One vector is turned by the same rotation once a step. Each row is the vector after some number of steps, and that number follows the row.
The counts run from 0 to 342.
[ 12  20 -23 -10   2   6  17 -24 -20  13   7   0   2   1  -2  16 -31  24
  22  -6  -9 -26  15 -28 -26  13 -45   7  -2 -43  23   6   9 -18  -8 -19
  26  11 -17 -19 -21 -14 -61 -12  17   6  -7  -5 -19  -5  50   0   9  70
   2 -40 -10  26  21 -31  -5  45  -2  31  23  17]  105
[ 19   4 -54   6 -13   6   8  29 -23   3 -25   5  -7   5 -17 -12 -10  25
  34 -14  22  -6  37 -11 -23  28 -24  31   4 -24  13 -31   3 -62 -21  -5
  15   1  15  -2  -2 -12 -56 -21  42  39  -6   1   2  -3  26  -7  23  13
 -12 -45  33 -16  19 -22 -26  18  36  15  -2  16]  292
[ 20  20 -34 -18   3  22   5   7 -40  -1  11   6  -4  19 -15   4 -10  10
  30   9   7  -6  45 -34 -25  -5 -53  21  -3 -40   7  -9   7 -15 -42  12
  -4  27  25  20  12 -15 -52  15  18  13   3 -11 -11 -20  12   5  21  62
 -19 -20   4  13  19   7  -6  35  18  40  -5  38]  278
[ 27  36 -25 -13  -7  30  16  -5   0  -5 -10  33  -3  40 -16  15 -17  19
  18   1  16  -5  20 -18 -26  19 -45  10  19 -50  -1  -7  11  -6 -15  -1
  23  15 -33  18  -2 -30 -49   7  24  17   3 -31  -6   0  48  15  28  39
 -11 -22  -8   9  18 -31  25  48  -3  31  -3  -9]  127
[ 56  16  -8 -14   1  25  55   7 -28 -21   8  10 -20  24 -31   3 -30  -3
   9  17  26 -20  -2 -29 -25  21 -32  42 -10  -4   4 -23  16 -25 -29  27
  21  25  -6  14   6 -27 -57 -28  17  17   5   3  -5   4  30  13  15  42
   4 -24  -4  -4  -4 -26   2  28   7  13 -19  43]  150
[ 38  18  -9  17 -21  -7  17   0 -28  20   2 -11  -2  -8  -9 -15 -37  21
  35   0  22   5  25 -18 -28  35 -16  42   5 -15  29  16  16 -22 -23 -30
  27  -1  -8 -13   2   0 -65 -34  24  24   6   3  15   2  21 -13  43  23
   2 -59   9  16   9 -44 -20  28   6  24   1  18]  314
[ 19  39 -10   3 -14 -15   1   2  -7  10  -3  38   2  29  -7   1   0  24
  41 -17  20   1  18   8  -7  34 -28  -7  35 -44   6 -19  26 -16 -21 -23
  36   8 -30   0  -8 -15 -32  -4  44   2 -19  -9   1  11  47  -5  48  26
   4 -17 -12   8   5 -38  -8  53   7  21   1 -26]  118
[ 56  23  15  -7 -25  43  15  36  10 -16 -29  22  -8  27 -12  -6 -24  -1
  14  11  20 -15  21  -2  -5  39 -22  42  14 -17  19  -5  24 -20  -6   2
   6   2  -6   1 -16 -29 -62 -12  45  36 -19   0  -9   5   5  27  51   6
 -12 -40   0  -5  -9 -17 -28  25  21  -5  -7  18]  143
[ 45  35 -19  25 -23 -28  11  11 -15  11 -10 -14  19 -16 -23  -6  -3  27
  35 -28  18  -4  26 -14 -19  33 -26  24  21 -17  25   6  -1 -45 -38 -20
  25  -1  -1 -11   4 -13 -49 -31  29  32  -6   9  10   0  21   1  12  12
 -21 -50   5  12  -3 -50 -32  -3  29  27   5  12]  310
[ 36  28 -18  -7  11   8   7  26   3 -24 -33  -8  -4  21 -27  26  -4  24
  43  -5  27  -1  19 -35 -43  15 -36  38 -11 -19  15 -13  23 -33 -43   1
  -2   3  19  12   3 -37 -44 -20   5  29 -18  -9   1 -11  -4  -3   3  12
 -42   1   4 -16   9  -8 -16   9  47  29  -1  35]  1
[ 39  32   7  10   7  33  -4  -4  12  -5 -20  14  24  23   3  -5 -30  -5
  11 -17  22 -23  24 -19  -7  19 -23  -3  18 -58  24  -8  -5  -8 -10 -16
  24  22 -12  -8 -16  -8 -44 -16  42  13 -13 -14 -19 -17  21  42  48  48
 -20 -44 -14  12  -7 -29 -15  41   2   6  10   3]  338
[ 31  15  -8  31 -10 -14  14  -5 -16  12   2  29  23  30 -13  -5 -13  24
  50  -1  22 -16  22 -17 -40  50 -34  -6   9 -29 -25   0  12 -43 -30 -27
  -4  -3  10 -11  -4 -16 -53 -24   2  27 -13   3   6  18  -1   5  16  24
   8 -31  38 -24  -8 -48 -17  32  26  29  -3  31]  12
[ 56  28  -3   8 -13   8   8  33   6 -11 -20  -5   9  10 -32 -14   9   3
  17 -23  20  -6  43  12  -4  38 -35  13  28 -20  18 -22   6 -33 -24  23
  32   9  -2  -3 -13 -33 -47   3  56  40 -15  -4  14   8  15  34  15  -3
 -27 -27 -16  13  -8 -27 -18   9  38  16 -19  12]  138
[ 53  23  -6 -13  10  28  33   7  16 -29 -15  22 -14  37 -29   7 -17  -2
  14  10  20 -24 -11 -25 -13  22 -28  25   1 -38  14 -19  12 -31  -9   8
  10  21  -3   6 -23 -45 -55 -24  37  25 -41   0 -18  -5  14  27   8  32
 -10 -22   6 -17   5 -28  -7  23  22   1  11  39]  148
[ 49  13 -24 -24  -2  48   4  35   3  -9 -27   1 -11  22 -17  -6 -24  28
  25   3  29   9  17 -36 -32   2 -46  47   0 -34  21  -9  -2 -18 -25  -7
  12  14   6  14   6 -23 -33  -8  19  24 -12 -19   4 -24  15  27  48  11
 -45 -24   6 -14  28 -14   4  30  40  27   7  -6]  63
[ 41  36 -10  -5  -7 -23  21  20 -31  13   6  -5  -3  -2  -3   7  -2   6
  42 -32  13   5  27   3 -15  20 -41   7  17 -17  39 -17  28 -14 -35 -17
  37  12  -9 -15   9 -19 -42  -5  53   9   3   1  13  -2  53 -21  28  32
  -4 -14 -38  30  -1 -23 -16  29  19  38  -4   9]  115
[ 17  15 -11   1 -13  10  10  20  -9  -3 -16  44  -9  50  -7   4 -14   9
  30  12  24 -20  44   7 -33  37 -35  13  14 -34  -8 -23  30 -18 -25   1
 -11  -2  10  14   7 -22 -66  10  28  37  -3 -13   9  15   2 -11  50  33
  16  -5  16  -5   6  -5  -2  47  21  15 -19  29]  207
[ 31  37   5   5  29   9 -16  -7  12  10 -28   3  23  22  -6  13 -25  19
  38 -13  10 -22   6 -34 -37  12 -35  16   8 -71  30  18  13   5 -27 -39
   5  -3   1  -2   6 -15 -40 -27   4  20 -38 -12 -11 -19 -11  16  42  34
 -30 -14 -14  14   6 -11 -19  20  13  36  22  20]  254
[ 44  29  -7  10 -40   0  10  21 -16  -5  -7  -3  22   0  -8   1   4  50
  50 -19  14  13  15 -28 -18  29 -51  24   5  -1   1  28  17 -23 -34 -37
  19 -13  -8 -24 -26 -14 -23 -13  19  10 -22   6 -17  10  22  27  19   8
 -18 -44   1   4  -8 -40 -15  17  41  29  17   6]  307
[ 45  24   0  23 -23 -16  14 -15 -27  28   7  10   3  13  -8 -17 -25  17
  34  -2  11  -3  27 -20 -19  41 -20  19  16 -33  16  15  25 -28 -19 -30
  20  10  -8 -21  -8   1 -60 -24  20  12 -17   5   2   7  23 -13  29  36
  20 -54  13   3   8 -53 -17  27   0  18   8  15]  313
[ 15  13  16  -9  20  18  -3  19  13  20 -25   3   5   6  15  26 -19 -10
  16 -23  14 -22  16  -2 -55  25 -58  -7   8 -37  25   1   3  -3 -26 -27
   0  -5 -12 -25  -9 -25 -73 -12  19  37 -13  -1  28  -2  23   3  29  37
 -19  -6 -23  26  -6 -13  -8  34  18  18  15  22]  187
[ 58  34   9   8 -19   6  18  12  -7  -5  -3  26  -4  40 -28 -27  -5  -5
  22   1   8  -9  37   6   2  42 -24   6  28 -40  -1 -12  21 -28 -16  14
  10  33  -5  -2 -17 -28 -66   7  57  25 -42   4   1  17  13  17   5  27
  16 -28   3   2   0 -34 -21  31  12  14 -10  34]  140
[ 62  22 -24 -12  14  28  15  32 -19 -14   4 -11  -5  17 -24  -7  -2   8
  28 -18  34  19  15 -41 -31  -4 -49  26   2 -21   9 -17  -8 -31 -47   1
   9  50  16  14  15 -16 -32 -14  24  15   0   6  12 -25  16  33   7  18
 -40 -18   2 -13  12 -19  -1  14  40  26  -2  25]  67
[ 35  21 -16   8 -15  11  11  30  -2 -50 -30   4  16  30 -17  21  -6  28
  29 -12  25 -20  26 -25 -32  25 -53  25 -14  -1 -18 -12  17 -30 -26   3
  11 -13  15   0 -12 -33 -18  -7  24  31  -6 -12 -18   6   6  33  10  22
 -33 -16 -10   3 -18  -9  -4   5  49  31 -13  34]  218
[ 35   9  22  30  12  15 -13   6  -7  24 -28  -4  29  17  10  -9 -37  11
  30 -30  24 -15  21 -24 -46  25 -46   8   1 -30  12   5  -3  -9 -30 -46
   6  -6   8 -36  -9   5 -45 -39  12  24 -16   7  20  -1  -2  20  42  18
  -8 -40  -6  10  -8 -30 -24  18  24  16   3  19]  249
[ 37   5   2  14 -10  15   1  14   1   6 -16  -2  18  11   9   9 -20  21
  32  -1   5 -18  22 -25 -42  36 -46  13  -8 -21   6  20   6 -27 -11 -42
 -11 -20  18 -25 -26 -19 -64 -16  10  38 -18   1   3   5  -9  18  23  26
 -14 -41  28  -1  -5 -22 -19  24  37  14  20  47]  15
[ 22  12 -24 -17   2  33  -7  11 -21  -6   5  16   8  35  -7   0 -13  11
  29   7  -3 -12  45 -36 -23   2 -54   2  -8 -58   4  -3   5 -18 -21  -5
  -5  29  22   2 -10 -11 -48  19  20  13 -20 -16 -19 -22   9  28   9  65
 -10 -25   7   5  23   0  -5  43  22  38  12  33]  277
[ 34  22 -14  16  -5 -23   1  -6 -37  22  10  31  -2  24  11   0 -15  11
  48 -18  10 -23   3   2 -16  24 -38   1   7 -44   5  -1  22 -15 -16 -55
   9 -17  20 -11   6  -8 -37 -17  32  16 -27  -1  -6   8  14 -17  56  52
  24 -27   5  10  14 -10  -9  30  16  37  18  26]  34
[ 29  16  16   1 -21  21  20  27 -15  -1 -22  15  13   9   0  -4 -13  17
  25 -13   5 -40  -3  -6 -13  36 -50  19   8  -6   6   3   7 -19 -14  -6
  19 -32 -10 -29 -44 -25 -49 -26  21  23 -40  25  -2  27  18  42  32  18
   0 -30  -8  12 -31 -34 -36  15  34  12  -3  31]  161
[ 50  13   8   7 -20  26   6  19   0  17  -2  14  14  21  -8 -25   0  13
  32   0  12   1  31 -31 -10  28 -26  14  11 -30   7   6   5 -36 -25 -13
  -3  19   7 -12 -25 -13 -57 -17  23  14 -34  19  -4  -4  -5  38  29  19
 -16 -58  20 -16 -12 -40 -40  35  34  -4   7  26]  77
[ 20  20 -33 -18   8   8  18  19 -11 -10 -25  -7 -17  22 -31  11 -19  33
  32   4  20  -5  28 -34 -47  21 -40  52 -10 -20  13 -11  19 -34 -36  17
   1  -1   8  11  15 -32 -56 -13   1  32  -4 -10   5  -6   7 -15   8  21
 -25   3   5  -4  30  -8  -6  13  40  38 -13  25]  0
[ 43  29 -15  16  19 -23  25  -7 -37 -13  -4  11  -4  36 -32   6 -24  27
  42 -18  28 -18 -15 -37 -46  11 -50  28 -13 -25  -4 -10  10 -25 -41 -18
   9  10   6   0  15 -15 -14 -43  -3  12 -16   2  -7   3  23  -9   3  37
   4  -8   5  -8   6 -33   2  -1  17  53  -3  40]  238
[ 70  31   2  20   5   6  13  -3   2  -2  13  11  24  16  -1   0   2   3
  43 -32  34  -6   4  -3  -9  15 -38 -25  18 -32   8  -7   7 -18 -34 -41
  31  20  -6  -8 -10 -17  -8 -24  40  -2 -10   0   3  -4  24  42  38  26
 -17 -32 -27  -2 -20 -42  -9  30  24  22  11   6]  329
[ 19  15  -8  23 -32  -9   9  27 -26  -8 -43   9   4  12 -13  -5 -21  26
  28  -9  21 -26  39  -7 -28  40 -32  46  -3   4   6 -18  11 -31 -22  -1
  10 -25  16  -9  -1 -14 -47 -23  25  47 -11   1   3  20   1   0  37  14
  -6 -33   7  10  -9 -12 -31  -6  41  19 -20  29]  226
[ 25  17 -27  -9 -26  39  14  22  -2 -13 -17  14 -10  20   1  22 -16  31
  33  -1  23  10   0 -48 -36  10 -38  44 -14 -20   6   8  16 -22 -28 -30
   5  -4   2   3 -16 -20 -42 -21  18  18 -19  -8 -31 -15  24  19  31  31
 -34 -39  26 -22   8 -33  -6  22  32  14  22   8]  298
[ 50   9 -23  -9 -26  21  23  39 -39   9   8  -3   6   4 -19 -23  -4  33
  37  -6  16  11  31 -17 -17  12 -52  31  12   4  -3  -1   3 -26 -46   7
  24   8  13  10   1 -11 -36   3   6  16   6   6  13  -2  29  38  35   2
 -23 -32  -4  -5  -1 -29 -13  17  50  37 -20  10]  71
[ 47  27 -19  -4   6  22  28   3   6  -8 -10 -16   3   3 -21   4 -26  13
  26   9  26  -2  11 -48 -31  12 -16  40 -13 -14  36  -8  18 -34 -28  -5
  20  23   6  -6 -12 -15 -51 -44  17  -3   1   2 -16 -19   4  17  16  30
 -39 -47   9 -23  -5 -38 -39  28  28   9  13  30]  85
[ 14  31 -25 -12  -4   0  21  -9 -26  16   2 -17   1 -20   1  22 -28  11
  22 -10  -2 -16  18 -31 -31   3 -46  20  -1 -24  40   8   4  -7 -31 -12
  32   9 -10 -11  -1 -15 -57 -17  21  13  12 -10 -11 -15  47  -8  18  64
 -15 -38 -24  38  12 -29 -14  28   4  31   8  24]  106
[ 39  28   7  23  -1 -15  -5  17 -13  12 -17   9  26  13  -5   5   1  34
  52 -42  22 -24  -3  -9 -34  19 -52   8  12 -32   5  20 -10 -14 -42 -51
   8 -24   8 -23 -12 -23 -20 -29   9  31 -44  14  10   8   5  17  29  12
 -20 -15 -13   6  -5 -26 -19  -4  34  41   8  21]  245
